In the rows, 128 means zero.
The rows of T fall into several groups, which share some directions, and each row is roughly a mix of its group's hidden directions.
T, 99 rows:
[[189 126 129 108 163 130 158 145 157 113 129]
 [116 170 141 125 168 126 123 182 110 129 104]
 [122 121 131 158 172 110 164 169 141 156 150]
 [117 128 121  91 155 147 105 138  85 177 137]
 [157  86 173 103 170 127 131 112 114 136 128]
 [134 142  86 128 123 117 102 147  87 161 169]
 [ 67 123 116 159  94 102 112 108 138 132 127]
 [123 115 112 176 127 122 121 115  75 169 123]
 [122 145 105 172 157 126  75 149 138 151 129]
 [123 146  99 147 121  85 155 175 115 133 160]
 [112 132 132 171 185 152 103 152 138 127 112]
 [118 106 103 114 121 139 127 161  79 178 135]
 [112  90 145 114 108 129  96 142 123 186 149]
 [111 136 124 175 186 114 132 146 133 160 128]
 [103 111 165 114 156 144 128  90 156 126  86]
 [134 129 150 112 182 154 105 106  89 133 155]
 [105 146 109 125 157 156 120  86 142 121  77]
 [120 131 146 164  70 124 134 126 144  81 121]
 [124 169  67 132  95 122 135 142 112 105 137]
 [110  95 151  76 118 164 144 146 142 130 100]
 [147 118 155  89 140 145  95  86  95 122 106]
 [ 86 106 143 125 165 117 159 136 123 161  90]
 [142 160 103 123 142 109 118  87 142 159  81]
 [ 98  97 100 132  99 135 104 122 104 180 141]
 [179 171 121 118 161  98 130 100 124 135 116]
 [138 108 155 124 148 147  95  68 103 113 138]
 [129 139 143  94  70 147 116  87 108 116 135]
 [ 98 107  91 147  70 112 130 153 123 138 140]
 [119 133  82 108 120 120 103 157  99 164 163]
 [129  97 140 119 160 106 171 105 163 128  93]
 [133 121 148  79 161 134 155 108 106 170 144]
 [142 128 162 143 187 120 157 103 143 130 101]
 [138 106 125  75 104 167 101  94 132 114 120]
 [153 138  91 107 130 162  93 145  90 126 159]
 [134 112 162  81 131 156 102 107 102 148 159]
 [103 135 120 119 151 130 115 142  70 177 136]
 [118 136 106 141 103 108 159 185 166 132 116]
 [105 118 120 155 101 151 101  86 160  91 136]
 [100  81 114 119 155 130 136 172 129 161 149]
 [ 99 128  88 174 111 121 111 175 139 129 138]
 [117 101 122 129  78 106 152 176 121 153 143]
 [103 154 126 152 105 116 148 180 159  98 122]
 [131 142 157 107 140 145 106  92 167  85 105]
 [134 120 143 142 121 127 130  93 179  82  95]
 [128 131 146  88 170 157 113 130  90 166 127]
 [102 121 112  87 172 112 144 163 129 155 106]
 [ 85 118 111 145 110 114 128 146  87 176 144]
 [121 160 102  95 114 112 159 153 122 175 106]
 [105 102 115  94 165 112 156 150 159 159 111]
 [142  79 172 108 133 115 135 127 132 122 176]
 [127 119 108 111  77 149 116  74 131 113 149]
 [130 125 137 131  98  84 171 159 153 135  94]
 [141 134 142  74 142 160 144 121  85 116 156]
 [136 167 116  96 154 142 113 149  76 148 135]
 [129 107 143  63 106 154 151 106 138 124 150]
 [152  92 139  79 103 119 155  96 130 153 117]
 [122 142  76 126  82 112 146 132 146 164 110]
 [120 111 127 161  84 108 125 183 127 136 155]
 [119 136 104 159 136 143  92  70 108 138 148]
 [154 116 146 129 107  95 140  71  91 139 132]
 [ 94 130 128 162 123 160 117 110 150  75 107]
 [107 135  90 176 111 106 153 139 161 154 132]
 [ 99 110 169 110 135 136 154 116 170 109  92]
 [155  80 160 156 151  92 145 143 143 133 115]
 [ 81 131 109 112 130 124 101 138  88 174 141]
 [134 145 100 124 163 137 116 174  93 147 164]
 [180 178 144 148 158 114 113 134 110 125 131]
 [ 92 123  76 160 104 114 101 135 157 136 121]
 [143 131 100 158  67 100 124 140 138 107 110]
 [125 115 137 112 168 170  92  85 112 130 145]
 [146 114 112 119 142 128 153 171  89 174 146]
 [129 149  99 181 116  77 141 141 129 113 143]
 [108 114 117 177 141 110 137 131 176 116  90]
 [120 172  86 129 151 154 110 153  95 148 118]
 [144 111 183 124 160 146  94 110 125 119 161]
 [ 94 124 113 138 122 170  94 164 104 122 163]
 [137 135 181 145 150 140 137  83 151 103 106]
 [112 171  85 175 105 124 100 126 120 122 124]
 [120 125 136  91 166 171 111  93 114 103 150]
 [127 119 120 115 108 169  75  98 135  91 117]
 [125  93 158  80 128 140 170 100 126 106 131]
 [ 90  89 154 103 104 160 159 117 131 123 102]
 [105 125 145 155 104 146  86  74 114 141 135]
 [152 131 132 120 156 127 161 169  87 164 148]
 [122 110  97 145  83 152 102 121 166  93 134]
 [118 123  92 145 119  88 156 169 126 153 161]
 [163 131 157  73 146 136 138  96 102 136 144]
 [141 158 123 152 130 115 125 145  76 151 175]
 [ 84 116 120 108 139 110 153 167 116 174 140]
 [153 132 134 102 181 155  99  99 113 139 102]
 [141 101 150 141 112  79 182 131 144 141 125]
 [138 135 159 121 123 136 120  63 147  92 109]
 [136 172 113 113 112 152 115 155  75 153 133]
 [114 154  93 137 118 166  80 101 113 112 147]
 [126 124 148 155 131  84 164 171 153 131 101]
 [110  89 140  72 145 157 151 105 120 122 143]
 [152 158 154 138 144 131 144 161 100 167  91]
 [134 134 116 186  96 107 119  97 147  94 125]
 [116 137 109 203 128 101 117 105 131 131 130]]

Here is one row of each group, with its name. Which group are the others in?
[121 147  88 126  77 116 133 166 104 155 131]
A
[128 104 134 189  98 129 123  80 135 131 123]
U
[151 116 117 132  77  90 174 142 127 134 147]
N

[119 127 116  83 153 154 155 149  90 164 116]
A
[ 89 119 157 107 163 164 120 103 164 123 114]
N
[138 147 101 147 143 115 123 190 104 154 152]
A
[115 139 117 164 135 110 162 185 151 129 150]
N
[113 186  88 123 110 134 127 168 111 134 133]
N
[128 135 124 163 145 132  97  97  73 159 121]
U
[ 98 162 159 164 120 112 129 124  87 136 162]
U
[121  83 116 120  99  96 145 137 148 110 177]
A
[149 107 100 109 108 155 119  90 110 135 180]
N
[142 117 153 116 159  96 173 162 123 162 121]
N
[120  97 163 109 126 139 103  69 153 117 134]
A
